One turning vector, and how many ticks it has turned
The counts run from 0 to 377.
[129 122 108 127 105 108 121 213 140 111 100 115  74 153 132 126 150 114
 153 111  74 127 108 104 121 150 141 187 120  88 112  87 151 140 145]	361
[140 132 169 121 132 171 131 115  84 120  93 119 177 103 140 156 126 123
  90 125 139 146 162 143 116 142 172 102 105 157 119 182 115 116  84]	29
[135 111 129 144 157  73 118 182 153 108 147 127 108 123 111 114 149 125
 170 157 134 148  95 154 153 117  88 185 133  72 153  87 121 125 159]	150
[ 90 141 127 106 123 199  97 143 167 148 121 157 113 169 152 154  90 143
  83 112 128 159 107 144 140 177 156 119 124 171 108 114 121 145 130]	61
[ 87 114 141 100 130 139 115 164  93 123 104 159 124  91 135 162 179 110
 108 123 131 122 140 123  90 143 174  98  82 160 118 151 115  93 116]	235
[122 123 131 106  80 132 106 152 147 166 131 142  77 120 119 108  71 141
 117 132 151 178 133 140 162 143 116 148 108 142 126  85 120 192 141]	312
[117 153 123 128 134 164 118 191 159 103 147 125 136 204 162 154  99 126
 121 120 156 155  93 150 165 153 134 179 129 116 111 116 114 145 139]	83
[ 75 159 107 134 144 154  98 157 167 144 152 187 120 114 165 169 134 103
 104 125 152 142 113 118 116 114 152 126 141 169  97 158 129  69 105]	258
[162 141  95 171 145 185 143  99 128 124  99 134 135 101 104  84 117 134
 136 152  78 159 166 183 146 118 107 132 157 137 117 134 115 129 147]	123
[ 59 125 135 148 120  94 106 134 126  75 125 143 108 132 143 133 192  95
 131 122 161  79 112 135 146 117  97 115 130 146 151 104  96  85 133]	198
[150 127 175 104 163 156 134 113 100 148 143 138 171 100 128 158 116 124
 117 150 131 166 143 178 128 144 175 109  97 160 136 166 125 107  98]	30
[ 73 112 130 122 130 135 107 126 128  93 112 149 155 133 137 160 182  84
  88 104 166 106 112 122 123 132 137  95 124 163 113 151 126  71  98]	3
[111 139 118 120 138 122 103 151 142 107 123 126 142 105 163 169 183 121
 129 126 115  89  76  93  90 120 146 144 126 120 132 157 129  60 102]	212
[162 125 125 154 173 142 142 131 123 134 126 135 179 128 133 157 112  78
 110 134 150 154 145 117 127 128 166 158 154 134  84 178 138 101  83]	284
[142 105 117 147 121  75 148  74 122 146  91  95 125  72 111  97 147 100
 152 147 106  81 132 119 120  73 121 104 150 129 149 125 127 115 100]	182
[161 178 137 151 126 157 131 155 119 132  93 125 162 110 148 144 110 101
 104 134 114 163 181 126 127 123 183 141 125 143  88 170 115 132  81]	295
[125 105 121 128 136 119 116 212 138 122 126 141  76 137 118 113 134 126
 162 134 112 156 110 148 128 158 127 175 101  89 130  80 134 147 170]	360
[166 120 146 115 164 120  90  98 164 181 166 134 165 110 130 136  95 108
 107 160 158 171 123 115 127 125 145 157 150 145 136 153 133 107  69]	274
[ 95 128 146 144 114 106 120 119 127 143 153 134 132 119 143 130 110  86
 122 129 204  92 115 154 179  86 115 105 127 171 124 127 103 125 105]	254
[182  90 108 133 111 108 143 177 135 164 109 142 102 105 114  92  80 130
 162 116 148 133 110 122 148 133 120 179 120 132 111  92 133 174 145]	103
[ 97 112 146 104 152  93 127 173 106 116 150 152 130 129 133 155 157 120
 142 119 178 108  73 150 140 144 139 127  86 129 141 121 120  96 151]	221
[148 105 177 101 171 117 140  73  87 137 139 112 178 131 112 145 123 105
  92 145 173 147 125 156 136 135 138 108 135 144 148 145 138  86  79]	19
[139 141 142 135 108 131  96  88 160 181 129 132 151 109 159 126  70 130
 115 135 166 113  96 116 173 107 119 127 150 166 141 149  86 137  86]	264
[198 107 125 150 132 174 109  96 154 109  79 126 149  89 121  84 127 153
 128 130 103 163 151 142 127 143 118 165 130 104 124 133 108 161 103]	343
[127 124 101 165 111 136  84 162 187 110 125 149 109 105 147  95 129 133
 127 118 166 136 137 110 149 114  94 180 139 113 116 110  85 170 132]	336
[ 95  92 152  94 138 129  74 124 168 145 171 177 108 115 124 126 110 130
 120 132 209 155  96 149 136 135 107 143 103 150 139 113 113 138 115]	266
[111 108 121 111 119  84 107 108 158 152 148 121  78  98 132 104 137 142
 160 143 134  94  43 131 141 106  92 135 131 134 178 107 115  85 142]	196
[ 90 130 159  92  73 124 100 161 131 151  86 132  99 114 164 163 157 123
 109 120 118 102 119  99  89 137 179 115  77 146 155 150 118 123 104]	234
[161 149 147 112 142 143 118  76 132 173 163 109 149 141 150 123  62 124
 116 166 161 142  84 139 169 121 133 111 159 176 136 143 117  98  82]	263
[145  86 150  93 138 126  98  57 127 150  89 107 147  75 118 114 152 141
 116 137 113 100 111 110 105 128 128 123 144 126 178 140 134  78  90]	204
[ 97 131 107 148 113  88 145 187 120 113 135 101  69 160 123 109 139 101
 163 137 118 127 115 172 168 116  98 143 130 111 124  85 137 129 176]	371
[ 86 169 112 154 114 160  96 152 173  97 144 145  94 184 146 134 133 102
 103 127 139 177 148 149 167 142 115 158 156 137 124 101 110 164 139]	326
[ 83 139  95 122 130 136 128 188 171 134 123 148 101 178 126 142 112  68
 108 122 138 162 128 131 141 136 152 145 162 141  73  97 145 145 139]	315
